Some points:
[ -4  48 -15  44 -53 -49  -3 -21  12 -80 -21  -3  -1 -17 -28   5  23 -33
  31   8   3 -28  15   4  34 -28  -8  12  33  36  18 -56]
[ -2 -20 -41 -20  72  29  58 -22  56 -12  36  18  23  38  47 -10   4 -76
  23 -18 -41  18  -8  30 -43  29   1 -53  -1  10   5  51]
[-78 -46  -8 -47 -54 -34 -31 -11 -64  48 -48 -12  11 -47   7  82 -22 -42
  11 -46  21   8  -8  23 -53  -2 -16  12 -12 -12 -61  43]
[  7   1  14  71 -10 -28  58  64 -63   4   1 -43  53  51 -30  18  74  -3
  -7  -8 -29 -23  14  -7 -20  21  -5  12 -18  10  30 -20]
[-43 -51 -59  10 -51  18   8  27  68 -42  -8 -17 -14   8  39   3 -15 -50
 -82  11 -10  26  27  -4  60  36 -35 -27  43  11  10 -29]
[ -2  32  -3 -63 -19   8  28 -26  27 -19   0  43   1 -31  -2  11  19 -24
 -33   3 -44  -7  42  57 -34 -19  10  33 -16 -37  18  18]
[-12   5  50  -1  41  -3  -9   7   5 -50 -77 -29  33 -57 -17  34 -46 -28
 -16  25 -13 -31  -9   6   9  39  22  19 -15  34  23 -22]
[-61  89 -74   5  14  12  20 -33   9 -31   4 -34  -3  -8 -38 -68  60  14
  -8 -47  71 -27  23  -5   2  30   8  34  16  -9 -40  11]
[  2  27  18 -15 -23  53  16  -9  24  48  43  -6  -6 -22   8 -20   7  55
  12 -66 -40 -15  14 -44  -7  43 -28  -8 -26  -3 -69 -19]
[ 16  25  46  35 -30  15  17  22 -40  31 -15 -58   6   2  40  -5 -30  -7
  49 -25 -36 -23  37  -5  48 -20  11 -43 -44   7  49  48]
[ 88 -23  -6  14 -33  18  16 -48   3  20  36 -10  15 -43 -20 -22   0 -14
 -37  21   7  41  22 -23 -16 -39  -7  27  27 -24  32 -31]
[-17 -20  26 -47  25  47  -2 -17 -17  -8   7 -26  49 -15 -61  -5  31 -19
 -12 -13  -9 -22 -48  12  26 -60 -16  -5 -50  12  13  -9]
[ 20  16  26  32 -10 -41  31  18 -32  20 -26  -6   0  -6 -52 -59 -40 -52
  14  16   6  -4 -13   3 -54  59 -20 -32  68 -29 -50  14]
[-32  48  11  44  19  51  -8  -3 -47 -14   9  15 -39   5  -1 -37 -41 -78
  15 -38   6  33  53  35   6  16  52   6   6   4  35  25]
[ 36  38 -14 -42 -24  -1 -40   4  11   7 -19  20   1 -17  26  32  68 -35
  41  50  16  25   5   5   4 -15 -71  -9  -4 -53 -14  17]
[ 38 -11  -5 -15  20 -47 -38 -35 -47   7   1  22  -8   4 -13 -36  40  25
 -12 -58 -23  -8 -35  76  30  81 -64 -56  12   1  50 -16]
[ 49 -26  55  -8 -15  41 -34  47  16 -18  -8  25  -7  28 -18  -5  47 -20
 -41 -33  19   4  58  -8  -2 -11  11  12  25  37 -20 -15]
[ -1  73 -11  -3  19 -62   5 -17  32  72 -52  14   3  37  -9 -20  -9  14
  15   6  13 -16  62  31 -34 -11 -48  19  16  61  -7 -12]
[ 15   7   2  55 -42   7  -5  18  46  21 -16  33   3  -3 -18 -14   5  38
  62  13 -14  -7 -45  47 -21  -8  21  23 -50  10  12 -23]
[ -4 -35 -28  24  51 -48 -48 -34 -18 -55 -23 -21   6  -2  -5 -25 -45  18
 -28  -4  19  77 -10 -14   4   0  48  25  -5  22  17  36]
[  2 -19  -3 -13  30  27   9  38  23  64  35  41 -27  17 -57  17  11  -5
  12 -39  63  27  43 -10  18 -30 -30 -19  20 -15   5  -3]
[-32 -20 -13  -4 -26  -7   6 -28 -23 -15  -1  22  17  22  33 -30  25 -24
  43  21  39  44 -24   2 -21 -21 -14  75  -1  31  21  24]
[-55 -40  18 -27   0 -13  24  34  -2 -40  39  40 -70  24 -70  -1  22   8
   2  62 -21  13  10 -11  36 -49 -22 -26 -52  -6  11  -7]
[-20 -27  35  -5  34  22  -2  51 -10 -28 -27  16   3   1  16 -21 -88  43
 -21 -60  52  15   2  12 -37  -3 -60  33   3 -52  51 -20]
[ 16 -32  14 -29  36 -46  28 -33  21  35  -4 -25  52  60  -6  13 -12  41
  13 -10  15 -13  10 -15  31  -3  17  31   9 -23  28  58]
[  3  23  12 -28  14  -6 -47  69 -21 -27  52 -20  23  -6   9 -13   8  -5
 -60   9 -30  13  -3  16  33  47 -65  74 -10  32 -19 -13]
[ 12  12  -7  24 -13  12 -59   2 -27  18  -1   1 -51  58 -45  17 -11  38
 -43  35  22  11 -33  66 -23  10  31   6  36 -23   1  32]
[ 26  43  -3 -73 -46  22   3  19  32 -26   6 -58 -16  53 -64 -11 -82  16
  -5  32 -20   3   6 -11 -39  36  24  19 -16  49 -27  13]
[ -5 -63 -45  22  10  21  16  -5  61  26 -10  31  25 -88 -67  36   9  17
   4 -21 -34 -25 -20  -2  33 -13  53  59  31  34 -32  -8]
[-28 -50  80  12  19 -19 -12 -25  20  57  24 -20  31  44  17  -4 -10 -17
  17  51  37  22  -6  16  35  53  12 -21 -18  11 -55 -66]
[ 60 -42   1   7 -10 -70   6  -9  10 -11  30   1 -51  -6  41 -24 -11 -29
 -28   7 -95  -4 -13  20 -32 -18  -5  66  15 -59  -8  14]
[  2 -16 -15  21 -68  66 -60 -20 -21  11   8 -20  27   5 -74 -18 -77 -17
   9  -5 -12 -26  10  -8   6  20  14 -31 -16 -54   7  14]
[ 30 -28  20  15 -11 -32 -22 -17  48 -29   5 -30 -57 -19  17  33  19   7
 -21 -26 -15  15  43 -26 -11   1  29 -76 -48  37  12  32]
[-57  22  23 -20   7  34 -54  28 -26 -30  12  25   5 -27 -11  30  54  -5
  46 -14  -5  44  -5 -26  -3 -11  20 -51  15   0  -5   7]
[ 17  33  41 -61 -19  -6  36 -30  45  19 -61 -49 -67 -50  -7   1   7  -9
  -5  26  57   3 -39  22  28  14  35  42 -43 -24  30 -10]
[  7  28  17  13  34 -24  34   6 -34  66 -33  16 -74 -21  -1 -30  12 -19
 -27 -27  -8  41 -39 -17  71 -64  46 -19  56  21 -38  13]
[-17 -11 -45  18 -24  38  26 -23  24  11 -86  46   7   3  51  -1   6  45
 -41  12   0 -42 -15   0   1  26  -7 -27  17 -17   4  -4]
[-13  24  -9   0 -18 -48  -2   5 -41  15   1 -18   7 -24  12 -36  21 -11
  14  39   9   1  55  16  51 -26  28   6 -13 -88  18 -39]
[-18  -9  -7  28  38  18 -18  84 -21  36 -35   5 -26 -50 -12 -14 -23 -61
 -31  -7 -18 -21  -5 -42 -16  60 -15   4 -46 -24  26 -30]
[ 40  26 -34 -65   8   3  32  71 -35 -22  49  -3 -28 -11  17  46  -5  35
  55 -33  -3  19 -69  17  11  83  70   7  45 -18  42 -30]
[ 46 -11 -42 -23  36  -2  23  77  25  14  31 -11  48 -33   4  11 -40  20
 -30  10  54 -29  14  23  45 -50 -22 -22  22  -8  -8  67]
[  5  -4  26 -20   4   4  21  -2  41  -2  30  76  -8  -2  29 -79   2 -18
  40  31  20 -32  -5 -46   5  12   1   4 -49  30  23 -16]
[ 20 -43  10   2 -48  -1  33  39  32 -25   3 -37 -27  48  -5 -39  -5  12
  41 -43  41 -32 -19   7  32 -51   8 -13  11  -7  -3  32]
[  1  18  21  29 -58   1 -14   4  62 -16 -11 -19  -1 -34  -3 -17   7  18
  21 -62 -11  94 -65 -11 -22   6 -50 -17  -3  11  52  25]
[-24   8 -11 -30  23  -4  30   3 -10 -26  17 -24 -35 -46  40  -2  34  22
  -2  61  19 -41  36  26 -69 -14 -26  13 -27 -10  -1  -4]
[ 12 -40 -39  32  24   1 -39  19  22   7 -38   0 -31  11  12  -7   4  22
  15  -1  11  31  35  42 -56 -32  24 -27 -37  -4 -20 -84]
[ 27  29 -12 -23  18 -38  27 -28 -34  -9   7  44  36 -59   3   2 -35  60
  19   8  -4  33 -10 -40 -39 -42 -36 -55  31   9 -13 -42]
[ 11   5 -11  -8 -57 -17  -7 -18 -31 -20   7  70 -28  48  44   4  -8  -4
 -42 -32  32 -51 -27  31 -34 -25  43 -12 -42  38 -28 -20]
[  0  -7   2 -27 -14  11 -38 -39 -13  14  17  37  28 -55  15 -80 -16  40
  16  12 -40  12  74 -11  -2  -2  35  20  24  -9  -4  10]
[ 83   6 -47  -8  -5 -11  -7 -57 -21 -21  -5   9  -4   4  12  46 -17 -18
  16 -32  45  -2  19  10  36  -1 -18 -34 -99  28 -26  -3]
[ 23 -32 -56 -25   4   9 -15 -11  -1 -20 -79  11  -6  71  -3   1  21 -31
  61   8  -2  -6   3 -84   4  18 -24  20  14 -76 -21 -15]
[  4  27  22 -47  37 -37 -57  22 -18 -33  -9 -14  12  28  -6   4  -9   6
 -18  15 -17  12 -21 -26  28 -15  19 -26   6  29 -69   3]
[-44   9  39  -4   6 -65   6   1  16  -3  -2  78  60  11   1   7   8  -1
 -36 -62   6 -42  19 -15  22  21  24  12 -24 -21  14  61]
[ 29 -15 -28  15  24  32  53 -15 -74 -32 -61  -1 -46  -2 -22  24 -16  76
   4  46 -24 -12  46 -15  15  27 -53   6   1  58  40  45]
[-30 -11 -12  17  40 -29 -82 -35  45  11  56 -35 -50   3  -9  43  -6   5
  45  -7 -38 -70  14  -3  37  31 -23  10  51  -1   5  28]
[ 59  44  13  -3  27  33  -1 -51  -2 -20  10 -11  11  10  31  41  38 -33
 -26  23  31   0  -9 -70 -31  15  63  -4  28 -48  25 -16]
[  8  46 -43  22  25   5  -5  29 -11  28 -28  24  -2  48  30  20 -10 -11
  15 -18 -90  24  -3  -7   4 -51  -4  53 -19 -23 -25 -31]
[-28  47 -34  62   8 -16 -27  37  48  22  34 -26  26  20  -8  11  23  52
 -18  32  -8  31 -26  25 -17 -15  17 -13 -63 -47  -1  46]
[-35  -5 -25  28  27  15  65  -7  -4  18  21 -36 -31 -31  18 -26 -23 -19
  13  36 -10  17 -37   9  21  18 -17 -44 -29   1 -67  36]
[-24  34  19  20 -10  28  56 -25   0 -31  36  49   7  16 -29  70 -58 -16
 -22  38   6 -12   4  67  11  10   1 -52  37 -27  10 -26]
[  3 -13  -4  10  20 -10   1 -45 -14  -2   3  60  29   3 -24  -6  -2  43
 -34  32  -5  23 -28 -27  33  42  25  20 -64 -25  -7 -30]
[-11  50  -4  37  -3 -14 -14 -39   4 -29  40   0   6  11  17  19 -59 -45
 -14  -6  19 -57 -75 -72 -13 -76 -69  23 -12  -8  -1 -30]
[  1  29  40 -40  26  13 -25 -13  26  70 -10   0  -3  19   7  28 -25 -26
   4  30 -12  18  -6  35   3   6 -28   7  34  49  75 -22]
[ -4  30 -31 -20 -64  -2 -12  50  10  21 -27  10  62   5  75  -5  -5  19
   2  29 -10 -19 -29 -15  37 -11  50 -20  29  22  -4 -27]
[ 73  -4  59  59  53  58  -5  12  17 -38 -16 -23  52 -37  33   6  30 -15
  14   1  38 -13  -1  61  -7 -11  -8   9  14  -6 -77  31]
[ -49  -17  -47  -41   22   18   -7  -32  -11   46   21 -105   34   16
   17  -12   27   -1  -53  -38   -8    5   13    3  -29  -47   24  -36
  -13   18   32  -59]
[  8 -54 -35   0 -18 -14 -58  20 -47  22  39   0  -3 -35  40 -55  18   0
  24  37  46 -76 -19  -5 -33   0  21 -20  31  24  45   2]
[-28 -27  76  -3  17 -32  23  -4  24 -31 -20 -22  -7  16 -18 -13  36  29
 -34 -40 -27 -47 -26 -13 -46 -24   2 -55  39 -35 -15 -27]
[-29 -56  17  -9 -16  29  48 -44 -43 -38  27 -39  10  35  27 -12  -3  28
  55 -22 -26  36   4  47  52  -9 -21  41  30   1 -42 -33]
[-35 -24   2   6  43   4   4  19  21 -33 -13  22  31  21 -25  14   3  12
  55  29 -20  -3  16 -32 -57 -10  22 -16  21  22  29  22]
[ 15 -23  -9   0 -15  37  21   2 -49  47  26   9   0   6 -32  -2  45 -43
 -31  20 -15 -16 -65 -21 -26  -9  15  24   3  77  -5  56]
[ -5 -16 -15  36 -21 -66  50   8   2  18  63 -12   0 -15  -8  86  -6  -2
  24 -27  39  30  48 -48 -20  31  16  23   5  28 -23 -28]
[-39   2  50  39  27  70 -35 -18 -10   8  20   1 -51  -8  66  48   5  60
   4   9  14 -22  -6 -35  -1 -11  -9  48  22   4  -4   7]
[-30 -10  45   5 -77  12   4  -8  -4   5 -16  -9  26  16  12  24  39  30
 -55  36  -6  55  28 -25   1  13 -29 -18  38   2  -5  53]
Along one direction, these points spread out more than along any other. Take the direction at right angles to it along which they spread out most. Go by this last direction. Where along it does each point below lie, from 0 to 99? The average is 50, and the first point in the table lies past the average. One standard deviation of the points above along it is 16.
[ -4 -35 -28  24  51 -48 -48 -34 -18 -55 -23 -21   6  -2  -5 -25 -45  18
 -28  -4  19  77 -10 -14   4   0  48  25  -5  22  17  36] 63
[ 12 -40 -39  32  24   1 -39  19  22   7 -38   0 -31  11  12  -7   4  22
  15  -1  11  31  35  42 -56 -32  24 -27 -37  -4 -20 -84] 47
[ -5 -16 -15  36 -21 -66  50   8   2  18  63 -12   0 -15  -8  86  -6  -2
  24 -27  39  30  48 -48 -20  31  16  23   5  28 -23 -28] 28
[ 38 -11  -5 -15  20 -47 -38 -35 -47   7   1  22  -8   4 -13 -36  40  25
 -12 -58 -23  -8 -35  76  30  81 -64 -56  12   1  50 -16] 77
[-39   2  50  39  27  70 -35 -18 -10   8  20   1 -51  -8  66  48   5  60
   4   9  14 -22  -6 -35  -1 -11  -9  48  22   4  -4   7] 39
[ 15 -23  -9   0 -15  37  21   2 -49  47  26   9   0   6 -32  -2  45 -43
 -31  20 -15 -16 -65 -21 -26  -9  15  24   3  77  -5  56] 38
[ 12  12  -7  24 -13  12 -59   2 -27  18  -1   1 -51  58 -45  17 -11  38
 -43  35  22  11 -33  66 -23  10  31   6  36 -23   1  32] 76
[ 73  -4  59  59  53  58  -5  12  17 -38 -16 -23  52 -37  33   6  30 -15
  14   1  38 -13  -1  61  -7 -11  -8   9  14  -6 -77  31] 38
[-12   5  50  -1  41  -3  -9   7   5 -50 -77 -29  33 -57 -17  34 -46 -28
 -16  25 -13 -31  -9   6   9  39  22  19 -15  34  23 -22] 83
[-17 -11 -45  18 -24  38  26 -23  24  11 -86  46   7   3  51  -1   6  45
 -41  12   0 -42 -15   0   1  26  -7 -27  17 -17   4  -4] 57
[  5  -4  26 -20   4   4  21  -2  41  -2  30  76  -8  -2  29 -79   2 -18
  40  31  20 -32  -5 -46   5  12   1   4 -49  30  23 -16] 47
[ 20  16  26  32 -10 -41  31  18 -32  20 -26  -6   0  -6 -52 -59 -40 -52
  14  16   6  -4 -13   3 -54  59 -20 -32  68 -29 -50  14] 79
[-57  22  23 -20   7  34 -54  28 -26 -30  12  25   5 -27 -11  30  54  -5
  46 -14  -5  44  -5 -26  -3 -11  20 -51  15   0  -5   7] 33
[-32  48  11  44  19  51  -8  -3 -47 -14   9  15 -39   5  -1 -37 -41 -78
  15 -38   6  33  53  35   6  16  52   6   6   4  35  25] 78
[ 26  43  -3 -73 -46  22   3  19  32 -26   6 -58 -16  53 -64 -11 -82  16
  -5  32 -20   3   6 -11 -39  36  24  19 -16  49 -27  13] 77
